128 stands for zero in the data rows.
Some points:
[199 100  90 139 121 167 106 146  85 120 134 141 147 142 148 137  98 148
 174 130 162 135 123 145 139 114 116 122 107 118 108 142 130 108 173 167
 123 103 116 179 117 124 124 153 116 131 156 130 123  90 149 119 153 112
 125 133 107 133 130 140 144 102 143 127]
[196 183  74 159 153 155  87 151 127 107 206 112 180 146 180 141 173 104
 116 104 155 174 136 132 118 213  74 166 138 216  97 108 119 110 146 134
 117 164 150 146  94 109 114 121 127 142 133 136 160 134 108 121 133 130
 143 143 130 163 132 105 102 175  99 147]
[139 100 144  97  97 142 152 147 153 110 125  53 107 160 169 108 158 125
 135 134 205  96 138 144 118 183 122 129 169 131  53 117 156 112 116 131
 135 113 135 177  84 166 117 139 205 171 135 129  86 113 100 152 184 132
 149 154 116 133 124 168 123 184 147 115]
[ 75 147 163 120 163 124 130  38 171 146 113 169 123 166 100 152  83 101
 149 157  62 141 146 126 139  73 157 120  93  97 139 168 105 169 140  98
 120 139 131 110 194 126 138 104 164 128 134 141 143 169 126 135 109 133
  94 120 116  92 122 146 134 162 128 110]
[ 93 140 169 121 118 148 113  74 150 129 126 142 107 140  39 100 126 124
 151 112 130 159 124  98 172  53 184 140  67  94 124 137 121 132 116 123
 103 142 117 140 146 111 150  80 159  96 138  87 120 118 140 118 140 140
 110 114 146 123 119 148 132  84 132  95]
[142 149  72 130 118 137 150 105 116 157 133 150 137 112 161 154 121 137
 128  88 137 153 118 176 149 126 153 145  94 172 143 124 100 141 165 118
 111 101 122 148 113  99 163 138  99 106 142 135 113 156 100 116 120 104
 159 111 133 115 120 110 135 138 163 114]
[123 133 197  99 163 116 112  96 139 116 116 162 102 148 110 146 115  98
 155 166  64 147 131  84 146 115 150 161  76 116 124 147 111 121  99 128
  88 153  93 137 174 133 138  88 134  88 118 153 142 155 185 103 101 124
 109 102 141 147 118 144 102 129 112 113]
[ 50 128 146 104 130  90 142 146 128 127 122  88 148 103 133 125 144 137
 101  88 161  82  60 115 150 152 117 175 139 125 116 119 144 153 154 128
 161 127 162 116  90 153  96 122 148 124 159 165 135 115 128 129 120 155
 154 104 106 114 152 172 118 114 129 188]
[136  86 154 176 125 105  97 161 116 123 169  94 159 148  81 134 159 151
  72 139 153 125 141 136 109 151 105 110 136 150 134 119 121 163 149 147
 133 113  93 139 144  92 107 142 151 113 120 127 131  90 147 140 139 115
 144 163  94 132 145 137 124  90 116 119]
[152 120 131 120 125 173 148 158 117 121 138 114 129 150 138  74 213 141
 195 151 187 143 180 183 101 167 119 128 135  86  79 114 151 109 149 125
 163 155 107 187 103 160  98 151 171 165 134 114  74 125 124  99 155 132
 109 133 149 112 126 145 151 159  90 113]
[107 108 163 137 102 112 145 213 105 111 113 134 123 117 145 122 125 130
  89  75  95  95 163 110  81 144  96 111 145 143 137 143 125 109 105 135
 110 127 164 103 145 107 109 100  99  94  84 145 147  79 130 169 110 145
 132 106 118 126 121  71 139 127 129 148]
[132 153  74 166 127  96 123  91 119 125 155 139 142  64 145 145  74 138
  83 119  98  96 101 108 102 133  80 117 161 163 187 146  80  91 148 131
 118 139  67 152 137 122 136 123 110 129 111 112 137 111 125 130  79  63
 111 111 150 131 104 115 110 180 136 106]
[140 140  93 136 140 104 161  81 157 103 124 145 109 129 156 135 106 141
  80 139 150 144  70 131 106 112 140 104 137 123 165 131 127 151 128 113
 125 109 135 106 111 104 134 160 106 150  82 132 133 170 100 124 103 107
 110 145 162 108 136 103 126 130 120 101]
[162  62 100 136  87 143 124 180 141 145 152 114 143 159 130  92 148 108
 138 111 177 156 106 179 139 122 165 117 123 103 100  96 192 139 125 149
 155 158 171 131  99 155 129 121 178 164 152 138  95 160 140 162 188 151
 165 135  88 113 169 150 106 104  98 168]
[168 127  75 162 134 147  54 136 139 128 191 118 118 127 154  82 130 132
 124 145 186 137 105 136  93 201 132 113 167 166 135 102 117 130 140 139
 124 128 154 169  60 141 133 131 106 166 165 128 126 149 119 101 135 112
 115 127 122 153 164 161  77 199 117 106]
[ 94 110  93 132 126 103 146 126 175  96 113 138 131 105 174 121  84 138
 116 121 139 133  86 138 125 155 121 142  94  99 111 124 124 119 141 151
  91 146 132 151  99 133 149 141 115 126 147 147 131 118  95 115 139 122
 116 151 141 142 133 126 159 102 168 141]
[ 40 131 233 160 123 107 135 109 152 147 130 140 105 146  24 141 158 105
 148 119 105 124 152  83 186  89 157 117  73 109 140 164 132 141 108 114
 125 164 142 107 148 126 143  85 168 144 123 113 119 142 150 145 116 161
  77 105 124 109 143 135 132 108 134 150]
[138 130 186 132 147 123 147 117 126 143 133 155 118 199 105 127 114 140
 143 122  71 150 148 120 136 138 127 121  67 131 144 152 112 145 100  97
  82 162 114 140 124 117 132 110 164 107 130 152 116 150 130 135 117 149
 108 124 104 123  90 128 140  87  90 115]
[204 151 116 112 120 134 150  90 136 158 113 195  91 120 148 131 133 121
 113 119  75 141 174 107 106 111 102 156 126 138 162 128 107 107 136 125
  85 126 146 101 118 104 107 126  72  98  73 137 142 119 136 128 118  91
 130 136 134 151 103  82 135 125  82 112]
[127 120 132 118 149 106 125 121 124 125 127  98 138 142 123 119 105 125
 171 136 138 117  69  99 123 132 157 139 102 135 136  55 130 137 120 113
 114 108 120 144 136 122 159 135 108 138 178 154 116 120  97 107 153 117
 151 113 136 147 163 175 114  77 145 144]
[ 56 127 127  76 124 136 122 151 117 118 120 102 124 112 129 141 140 125
 114 164 144 129 119 133 159 109 146 171 138 132 136 127  84 120 135 133
 116 109 111 152 122 131 139 141 104 131 186  95 134 119 124 115 116 130
 128  90 111 114 118 136 107 137 142 129]
[175 131 101 122 144 133 162 140 123 126  82 124 106  81 135 128 150 149
  65  92  69 128 130  97 103 111  93 118 156 152 188 148 123 108 123  99
 136 116 132  76 151 104  86 156  65  96  71 134 153  95 120 131  93  86
 141 116 139 155 130 126 142 100 132 173]
[103 116 137 133 126 144 142 179  80 162  72 119 153 110 108 145 120 184
 113 139  91 116 135 143 116  96  73 136 159 122 152 130 127 168 150 136
 158 102 122  76 112 102 104 148 122 116  65 107 181  72 115 159 115 111
 135  90 125 142 144 111 141  98 116 173]
[218 145  78 130 112 121 119 130 122 118 125 187 103 139 162 146  77 150
  98 130  83 159 147 117 121 117 107 149 162 125 167 136 143 116 100 132
 105 141 148  99 128 125  85 156  93 109  98 104 144 100 102 131 132  95
  98 116 155 155 121  88 126 112 133 127]
[110 107 139  83 112 123 166 124 135 107 117 126 140 130 100 123 110 133
 144 107 184 119 112 160 112 122 152 134 161  69  96 122 177 163 109 131
 184 104 140 119 106 173 171 154 120 157 144 140 104 172  92 136 147 164
 174 162 162  91 139 103 133 134 153 149]
[183 120  89 144 130 121 124 120 105 148 140 101 124 134 157 120 116 149
 159 108 134 159 109 120 154 144  93 108 107 172 152 115 119  84 162 123
  83  97  95 192 122 120 111 166 147 147 158 106 123 118 118  77 154  45
 160 135 133 144  85 125 118  76 135 120]
[147 148  86 154 148 144  97 153 130 131 143  99 123 113 212 113 154  98
 121 153 166 119 138 146 112 197 103 145 180 134 101 127 133 103 133 165
 165 103 151 118 110 151 115 154 150 135 126 147 144 139 122 133 166 132
 125 152 127 135 148 155 131 184 142 117]
[103  99 138  82 119 141 132 158 138 159 126 111 137 113 119 117 112  93
 167 166 184 100 142 132  94 135 136  99 160 111  95 121 137  96 131 109
 175 180 119 111 139 193 156 119 142 122 174 126  86 111 140 141 141 180
 104 143 107 112 117 165 143  91 150 106]
[124 119 179 126 190 123 142  94 116 134 136 141 114 143  40 143 119 102
 156 160  65 134 124 104 139  95 179 124 116  90 146 138 132 157  92 115
 127 134 109 116 180 109 140 127 135 141 118 105 146 171 159 124 111 166
 100 121 124 124 118 121 140 116 107 106]
[148 147 142 134 140 116 106 121 124  84 133 125 155 139 116 133 147 129
 174 127 115  66 172 117 158 111 142 162 139 129 120  60 130 136 109 115
 112 119 120 126 134 127 123 119 160 130 127 132  94 122 153 124 124 156
 104 147 130 136 135 125 134 135 103 105]
[ 63 134  87 159  94 125 112 153 124 154 107 118  98 120 150 142 124 128
 128 131 170 111 102 131 173 111 146 147 118 110 147 162  90 130 172 131
 153  89 122 150 128 130 148 119 131 120 179  91 129  89 165 125 117 144
 134 100 104 128 146 128 117 158 192 102]
[143 154 102 142 114 175 157 136 116 135  91 156 113  99 189 161 110 157
  90 101  74 141 145 149  91 116  90  92 186 109 145 164 132  92 121 109
 122 111 125  87 128 125 136 118  73 105  77 121 176  87 117 141  99  72
 132 127 136 141  82 110 120 124 126 123]
[ 33 111 213 104 118 103 136 119 108 120 109  98 128 124  59 116 111 122
 139 173 117 116 154 132 174  61 191  62  81  76  91 147 163 141  90 119
 178 137 151  72 189 143 117 113 168 128 119 105 121 189 160 137 106 215
 135 140 129  90 113 136 156 142 121 145]
[129 136 138 111 111 129  96 121  90 132 132 137 149 112 130 139 184 101
 121 131 122  93 139 143 124 152 165  70 135 164 121 115 167 156  82 132
 134 107 142  65 151 145 117 100 111 139 130 150 144 176 118 119 127 149
 160 163 121 110 140 107 154 148 127 137]
[126 171 116 124 134 116 120  94 174 118 111 138 156  86 109 126 140 115
 110 122 109 140 141 107 112 120  91 131 132 171  90 134 120 122 113 164
 151 157 122 135 143  97 156 117  59 124  92 141 113 138 143 139 122 140
 138 151 160 137 131  82 116 148 122 134]
There is one direction along which these points spread out most. Take the direction at right angles to it along which they spread out most. Then take the direction at right angles to both along which they spread out most. Go by this last direction. How far along it is each point below, from 0 to 99? The average is 50, and the first point in the table lies past the average. One standard deviation of the points above along it is 16.
[147 148  86 154 148 144  97 153 130 131 143  99 123 113 212 113 154  98
 121 153 166 119 138 146 112 197 103 145 180 134 101 127 133 103 133 165
 165 103 151 118 110 151 115 154 150 135 126 147 144 139 122 133 166 132
 125 152 127 135 148 155 131 184 142 117] -> 43
[199 100  90 139 121 167 106 146  85 120 134 141 147 142 148 137  98 148
 174 130 162 135 123 145 139 114 116 122 107 118 108 142 130 108 173 167
 123 103 116 179 117 124 124 153 116 131 156 130 123  90 149 119 153 112
 125 133 107 133 130 140 144 102 143 127] -> 64
[ 75 147 163 120 163 124 130  38 171 146 113 169 123 166 100 152  83 101
 149 157  62 141 146 126 139  73 157 120  93  97 139 168 105 169 140  98
 120 139 131 110 194 126 138 104 164 128 134 141 143 169 126 135 109 133
  94 120 116  92 122 146 134 162 128 110] -> 66
[103  99 138  82 119 141 132 158 138 159 126 111 137 113 119 117 112  93
 167 166 184 100 142 132  94 135 136  99 160 111  95 121 137  96 131 109
 175 180 119 111 139 193 156 119 142 122 174 126  86 111 140 141 141 180
 104 143 107 112 117 165 143  91 150 106] -> 40
[138 130 186 132 147 123 147 117 126 143 133 155 118 199 105 127 114 140
 143 122  71 150 148 120 136 138 127 121  67 131 144 152 112 145 100  97
  82 162 114 140 124 117 132 110 164 107 130 152 116 150 130 135 117 149
 108 124 104 123  90 128 140  87  90 115] -> 68
[ 40 131 233 160 123 107 135 109 152 147 130 140 105 146  24 141 158 105
 148 119 105 124 152  83 186  89 157 117  73 109 140 164 132 141 108 114
 125 164 142 107 148 126 143  85 168 144 123 113 119 142 150 145 116 161
  77 105 124 109 143 135 132 108 134 150] -> 51
[ 63 134  87 159  94 125 112 153 124 154 107 118  98 120 150 142 124 128
 128 131 170 111 102 131 173 111 146 147 118 110 147 162  90 130 172 131
 153  89 122 150 128 130 148 119 131 120 179  91 129  89 165 125 117 144
 134 100 104 128 146 128 117 158 192 102] -> 51
[ 56 127 127  76 124 136 122 151 117 118 120 102 124 112 129 141 140 125
 114 164 144 129 119 133 159 109 146 171 138 132 136 127  84 120 135 133
 116 109 111 152 122 131 139 141 104 131 186  95 134 119 124 115 116 130
 128  90 111 114 118 136 107 137 142 129] -> 52
[127 120 132 118 149 106 125 121 124 125 127  98 138 142 123 119 105 125
 171 136 138 117  69  99 123 132 157 139 102 135 136  55 130 137 120 113
 114 108 120 144 136 122 159 135 108 138 178 154 116 120  97 107 153 117
 151 113 136 147 163 175 114  77 145 144] -> 63
[204 151 116 112 120 134 150  90 136 158 113 195  91 120 148 131 133 121
 113 119  75 141 174 107 106 111 102 156 126 138 162 128 107 107 136 125
  85 126 146 101 118 104 107 126  72  98  73 137 142 119 136 128 118  91
 130 136 134 151 103  82 135 125  82 112] -> 56
[110 107 139  83 112 123 166 124 135 107 117 126 140 130 100 123 110 133
 144 107 184 119 112 160 112 122 152 134 161  69  96 122 177 163 109 131
 184 104 140 119 106 173 171 154 120 157 144 140 104 172  92 136 147 164
 174 162 162  91 139 103 133 134 153 149] -> 30
[143 154 102 142 114 175 157 136 116 135  91 156 113  99 189 161 110 157
  90 101  74 141 145 149  91 116  90  92 186 109 145 164 132  92 121 109
 122 111 125  87 128 125 136 118  73 105  77 121 176  87 117 141  99  72
 132 127 136 141  82 110 120 124 126 123] -> 31
[168 127  75 162 134 147  54 136 139 128 191 118 118 127 154  82 130 132
 124 145 186 137 105 136  93 201 132 113 167 166 135 102 117 130 140 139
 124 128 154 169  60 141 133 131 106 166 165 128 126 149 119 101 135 112
 115 127 122 153 164 161  77 199 117 106] -> 69
